In the data rows, the value 128 means zero.
Some points, one per row:
[110  97 144 109  81 136 198 170 163 176 122  64 156 117 142 116]
[164 126 159  96 146 143  46 195  17 162  79 255  66 170  87 166]
[144 120  77 174  94 123 239 109 211 176 118  66 205 124 181 119]
[129 146 139 116  92 100 181 141 180 150 128 120 160 102 136  62]
[153 127 153 169  94  98 194 158 206 145 135  59 160  82 151 114]
[133 114 146 121 138 157 138 110 112 147 136 167 173 197 126 214]
[ 96 100 167 106 112 174 112  65 108 132 128 167 156 162 113 171]
[101 127 156 133 154  77  93 141  45 112 169 189  69 207 101 203]
[172 121  28 161 126  97 255 113 195 204 130  28 152  86 196 122]
[141 143 201  94 131 118  76 147  70 108 108 182 102 126  89 165]
[ 99 126 216 124 165  79  90  11  42  56 120 255 111 187 165  91]
[ 36  89 109 161  93 129 255  77 205 216 168  55 207 157 179  61]
[ 71 140 187 107 103 147 140 121 251 171 113 101 204 109 111  27]
[111 108 166  93 152 121  42 104  79  64 169 112  69 137 100 167]
[120 115 159 148 111 122 199 104 144  93 150 105  86  94 132 102]
[130 115  67 164  85 123 210  89 229 114 108  16 184  88 182 130]
[160 158 194 102  85 110  48 186  81 135 101 144 100 151  77 166]
[135  99 192 122 195 114  45 174   0  66 137 247  28 124 118 170]
[109 152 150 121 148 124  64 154 140 107 112 193 132 146  68 123]
[ 81 116 164 187 127 100 229 120 184 165 116  98 115  63 163  46]
[144 128 148 159 129 119 108 195 116 169 122 118  86 131 120 156]
[171 143 149  62 148  99  20 143  35  70 136 176  62 172 112 202]
[101 106 145 121 127 141  97 178  74 161 164 155 139 166 115 207]
[109 127  96 128 100  87 182  81 174 100 180  27 160  93 141  86]
[ 74 120 172 147 117  71 219 121 179 107 112  74 117  76 161 118]
[125 165 193 108 143 144   1 174 130 154  59 228  92 153  87 113]
[174 119  88 117 128 109 173 137  78 153 115 137 154 137  63 129]
[112 147 129 126 182  98 124 154  36 143 147 223 126 163  97 167]
[181 140 189 100 220 134   0 181  15  87  97 255  62 115  60 166]
[195 174  59 190 127 108 235 112 185 130 144  26 187  90 108  47]
[166  90 133 169 155 147 161  75 117 118 140  59 121  65 162 105]
[ 74 139 205 115 125 178  61 192  76 143 159 190 114 158 120 184]
[149 130  84 134  85  24 224 162 230 157  66   5 157  60 163 124]
[141 118  66 133  92 153 165 109 115 165 151 114 136 196 129 163]
[105 117 113 185 110 121 205 108 136 139 194  40 131 120 172  90]
[ 76  77 153 126 114 132 136 133 169 102 150 132  55 120 122 148]
[156 146  80 139 138 173 168  87 229 196  70 114 186  87 147  94]
[100 101 100 163  56 139 135 138 218 163 154 105 178 144 113 106]
[122 161 142 100 173 100 144  99 217 105  67 100 131  99 140  78]
[110  69 143 103 126 107 123 142 122 157 117 155 194 153 116 160]
[114 129 142 116 115 140 220 116 209 181  68 107 163  84 206 123]
[ 90 126 119 119 179 101 183  65 104 104 187 125 171 104 119 141]
[185 157  23 129 198 124 152 110 140 162 127  60 157 148 103 112]
[233 162  60 115 153 102 110  98 105 162 108  80 139 171 109 144]
[187 114  62 184 117 115 150 133  97 165 114 152 186 126 143 116]
[121 107  94 180  73 150 240 159 243 194 158   5 155 141 188 112]
[126 119   0  91  98 138 227 104 170 204  84  18 237  87 151  74]
[136 152 110  99 151  69 175 109 112 142 120 107 157 115 134 151]
[117 127 134 136  93 142 212 112 230 192  98  58 152 108 169  71]
[123 149 119 157 147  14 194 101 100  93  94 100 118 107 165  86]
[125 110  62 170 137 141 219  83 218 185 177  55 226 118 144  65]
[181 151 172  79 131 123  43 137  76  64 109 212  86 115  90 178]
[ 72 126 140 121  45 139 252 129 219 178 130  84 196 151 169  86]
[ 64 104 123 105 105 137 239  87 218 182  95  73 173 121 154  88]
[125  98  49 213 106 102 244  94 187 175 181   0 173 115 200 110]
[105 124  99 144  87 124 255  94 237 181 159  34 181 107 174  69]
[134 136 133 152 115 115 203  93 175 125 139  48 131  92 147  86]
[ 84 100 103 108  72 115 247  84 200 232 138  23 245 102 193  87]
[181 158 126 102 148 155  63 180 109 131  98 137  76 107  88 161]
[117 115 118 130 173  78  76 110  90  83 101 130 108 145 175 145]
[ 88 129 156 154 101  95 134 163  94 182 148  87 104 150 144 129]
[123 119 146 126 132 146 168 129 154 188 156 105 159 124 132 133]
[191 159 162  93 175 123  17 137  34  64 104 255  90 138  63 168]
[167 118  74 128 158 174  82 109  62 107 141 191 121 180 120 165]
[139  91 153  79 119 135  95  39 122 144  84 162 153 119 108 129]
[103 167 120 154  69 169 172 196 255 250  84  45 206  94 140  71]
[186 160 137 154 181 115   0 113  25   0 122 188  44 121  82 170]
[115 114 139 147 121 153 140 180 148 193 117 143 140 161 127 105]
[ 90 136 180 131 156  90  43 156  76  33 157 176  56 126 120 157]
[ 63 109 139 146  95 115 241  76 201  91 145  53 171 116 160  53]
[182 167 148  45 166 116  48 154  30 120  91 216 118 149  63 155]
[155 113 143 171 124 180  80 150  55 116 172 190  84 125  98 164]
[142 102 111 131 158  96 180  79  42 108 135 131 120 138 142 162]
10 more points follow, each with its number after it:
[ 90  97 145 109 134 177  86 123 138 135 138 164 101 160  98 173] 0
[ 99 119 126 169 111 147 187 127 192 145 102 111 163 117 127  74] 1
[111  83 141 113 106 153 149  87 161 155 125  96 172 120 146 121] 2
[130 115 123 167  56 103 196 141 245 181 111  63 222  90 149  69] 3
[148 101  54 173  88  95 255  61 127 166 138  18 160 134 163 118] 4
[190 164 129 187 163 161  76 212  18 186  87 255  98 196  63 148] 5
[153 115 131 158 125 176  82 213  53 119 161 196  26 190  96 237] 6
[118 125 165  80 139  92 117 140  51  58 129 175  63 148 106 166] 7
[177 138 153 156 119 127 152  81 150 139 137 123 152  67 135 110] 8
[118 162 141 129 146 113  60 209  31 139 110 157  53 160 108 152] 9
Which of these numbered points is nearest to each point below, ignoring the direction in which the first points spread most? Its number follows each.
[129 133 109 165 105 103 229 209 188 196 112  32 114 104 142  83] > 9
[164 160  89 173 107 143 187  85 235  76  95  21 129  24 191  65] > 8
[138 129 124 135 171 121 119  97   0 117 143 146  97 182 129 195] > 4
[147 131 183  84 102  81  63 161 113 142 103 196 123 128  92 161] > 3
[ 83 105 130 141  80 209 195 132 223 203 150  24 154 153 145 105] > 0
[ 98 112 170 121 141 112 109 136 109  82 110 234  91 110  95 110] > 1
[ 57  91 186 127 139 175  56 166  55 130 165 183  58 197 114 203] > 0
[130 204 134 125 122 114 104 188 136 118  83  89  69 123 150 146] > 9
[ 82 106 175 119 108 179  56 160  72 108 139 239 111 165 110 215] > 0
[ 96 128  92 119 107  85 252  87 181 134 133   0 185  94 163 108] > 7
[123  96 143 106 109 127 160  93 122 166 125 123 190 141 174 131] > 2
[159 162 110 115 158 187   0 190  30 144 125 247 129 185  99 188] > 5
[133 107 149 134 141 141  97 186  38 147 119 238  66 171  94 212] > 6
[ 43  94 146 133 137 100 157 132  44  85 215 127  90 162 105 183] > 7
[150 145 138 108 198 115  62 164  32 138 129 182  41 205  94 156] > 9
[141 153  41 144 146 116 174 139 144 233 133  44 159 132 125 105] > 9
[189 147 125 127 166 107 113 116 116 140  91 154 153  64 112  90] > 8
[130 135  99 132 127 120 133 163  67 144 141 157  92 144 126 118] > 9
[106 126 123 169 114 174 222 138 168 197 106 101 220 121 140  48] > 1
[165 161 103  98 133 128  70 209 110 107  60 159  47 105 123 212] > 9
[151 143 158 103 122 107   0 187  56  93 106 205  94 144  84 212] > 3
[112 170 178 135 115 167  49 189  83 109 104 148  30 134 121 178] > 9
[129 101 151 159 143 127  39 160  20  87 156 174  35 174 116 235] > 6
[176 110  84 157 110 127 155 138  61 153 170 111 136 149 137 147] > 4
[ 97 123 115 124 149  95 127 117 111  97 126  96  94 142 164 161] > 7
[153 130 108 160 110 129 225  66 236 162 146  62 240 100 166  32] > 8
[133 108 190  81 106 136  73  60 115 135  99 167 112 117 108 134] > 2
[206 132  24 102 166 119 150 130  82 144 133 113  94 113 110 177] > 4
[ 87 172 228 152 199  95  77 159  90  90 119 203  82  98  91  90] > 1
[158 171 103 134 136  79 182  76 187 146  93  50 125  81 135  82] > 8
[ 96 105 210 115 143 168  29 174  44  49 170 239  36 148  86 226] > 0
[143  85 102 113  84 127 233 104 187 173 110  47 203  90 220  96] > 2
[ 65 115  96 115  75 174 189 184 216 199 168 117 112 117 142  93] > 0
[183 133  95  91 148 158  66 119   0 131 158 196  84 206  89 182] > 4
[143  59  63 111 126 130  90 117  16 139 156 204  68 198 110 202] > 4
[173 129  63  79 139 129  37 124  25 119 114 210  80 212 112 237] > 4
[102 129  78 165 178 102 188 101 168  45 146  39 109  88 164 141] > 7
[109 132 143  90  97 136 104  66 181 100 104 101 136 109 144 120] > 2
[140 165 147  76 173 171   0 163  48  68 115 206  28 158  71 219] > 0
[140 168 117 131 184  69 197  75 133  82 130  68 107 102 158  95] > 7
[122 107 146  64 133  50  89  63  86  55 127 193 106 177 122 116] > 7
[126  98  83 158 116  91 218 113 124 157 160  40 101 136 184 152] > 4
[176 132  75 115 103 150 186 133  93 129 133  73 154 179 123  99] > 4
[150 129 106 148 151 128  98  80 138  37 171 137 111  92 156 137] > 8
[132 118  65 165 115 129 255 106 250 183 109  29 137 111 168  44] > 1
[130 167 154 100 186 150  21 152  61  74 146 198  56 126  40 122] > 1
[108  88 122 128  89 103 149  42 141 124 166 104 180 157 123 118] > 2
[ 92  77 151  96 133 150 144  97 166 155 132 181 215 124 139 115] > 2
[106  87 136 139 178 125 118 164  24  81 228 146  27 201 154 193] > 6
[139 191 109 163 169 108 133 194  85 105 162  97  76  98 123 184] > 9
[ 96 104 161  86 114  84 174  88 207 162 124  70 230  93 161 100] > 2
[106 108 136 132  62  81 216  83 183 127 100  44 164 103 154  86] > 7
[174 137  90  88  86 101 240  81 164 126  83  19 115 113 154  92] > 7
[120 139 116 114 132 129  97 158 109 107  78 234 132 120 103 102] > 1
[122 113 113 160  91 151 213 116 217 167  65  35 151 138 169  55] > 1
[139 138 174 147 107 123  80 184 131 118 130 121  89  71 129 165] > 3
[ 85  92 131 115  92 127 153 147 198 166 120 118 145 132 133 153] > 0
[160 149 124 206 150 141 110 188 125  98 158 161  58 101 148 155] > 6
[121 134  88 181 106 111 175  83 221 144 140  25 160  78 184  86] > 8
[124 124 119 163 120 145 194 135 134 201 163  66 107 127 215 109] > 9
[165 155 112 123 117 139 138 154 120 145 130  85 102 152 100 110] > 9
[ 94  95 177 153 114 150  66 221  83 153 153 192  84 155 111 172] > 6
[ 98 127 199 126 176 167  12 160  95 106 106 232  44 128  97 217] > 0
[189 135  77 151 135 159  99 141 134 131 154 126 108 159 111 168] > 6
[158 102 145 127 154 128  80 128  81  85 117 239 110 137  96 138] > 1
[109 108 119 143 148 110 116 196  38 215 104 168 112 167 108 152] > 9
[105 121 120 133 174  91 164 108 191 123 181  36 129 104 151 135] > 7
[165 134 143 175 180 120  33 208  30  77 142 211  10 136 116 213] > 6
[154 123  95 169 128  98 227 102 171 123 167   5 187  67 144  60] > 8
[143 149 167 115 131 104  57 159 169  75 102 127 111  64 140  94] > 3
[128 142  76 151 148 131 127 124  20  51 136 128  90 135 143 200] > 4
[103 147  84 153 100 129 224  82 234 127  81  43 229  89 190  18] > 1
[ 79 107 138  98 112 112 111  85 149  98  93 159 194 158 114 151] > 2
[128 149 117 131 117  74 185 122 215 104 140   3 114  59 143  98] > 7
[117 129  83 106  99 147 155 119 172 176  72  12 187 102 143 121] > 2
[159 160  89 144 128 101 158 203  96 132  68 135  65 118 119 201] > 9
[102 121 156 131 128 154  43 123 127  50 179 172  19 148 115 166] > 0
[150 150 120 157  94 125 155 125 127 106 131  93 114  64 168 139] > 8
[137 127 105 122 116 133 175  50 191 157 113  43 229  20 127 101] > 8
[ 91  98 137 129  71 137 144  72 193 141 170  36 166 132 145  84] > 2
[141 106  32 138  90  57 226 122 205 255  93  85 225 133 171  75] > 3
[ 89  94 146 146 133 136 133 101 177 146 131 195 153 131  97 110] > 1
[171 166 145 105 183 195  44 196  64 106 113 238  50 132  69 170] > 1
[143 147 129 121 176 138  64 160  55 102 183 185  55 154 118 196] > 6
[216 127  23 184  79  96 255  83 189 176 112  14 231 116 177  57] > 4
[129  88 127 109 150 143 117  79 156 147 128 128 116 148 133 116] > 2
[137 123 149 113 167 142  32 231  11 107 123 214  22 148  85 209] > 9
[140 125 134 151 169 139 100 180  62 147 163 153 103 161 138 164] > 9
[103  98  91 183  75 164 246 160 234 217  95  61 206 138 159  75] > 1
[124 127 165 131 121  91 150 160  86 108 127 165  72 137  96 108] > 7
[190 128 125 103 163 138  94  92  85 106 155 185 162 116  88 120] > 8
[ 92 122 117 136 103 115 207  85 255 147 106  74 176  81 165  47] > 1
[157  96 130  90 177  92  85 125   0 131 127 221  89 201 105 159] > 4
[157 129 122 152 133 153 134 149  71 148 173 118 109 167 110 149] > 6
[163 128 134 149 136 113  80 206  48 105 103 216  36 146  96 143] > 9
[ 93 122  24 117  98 137 189 155 175 206 131  80 150 175 126  97] > 9
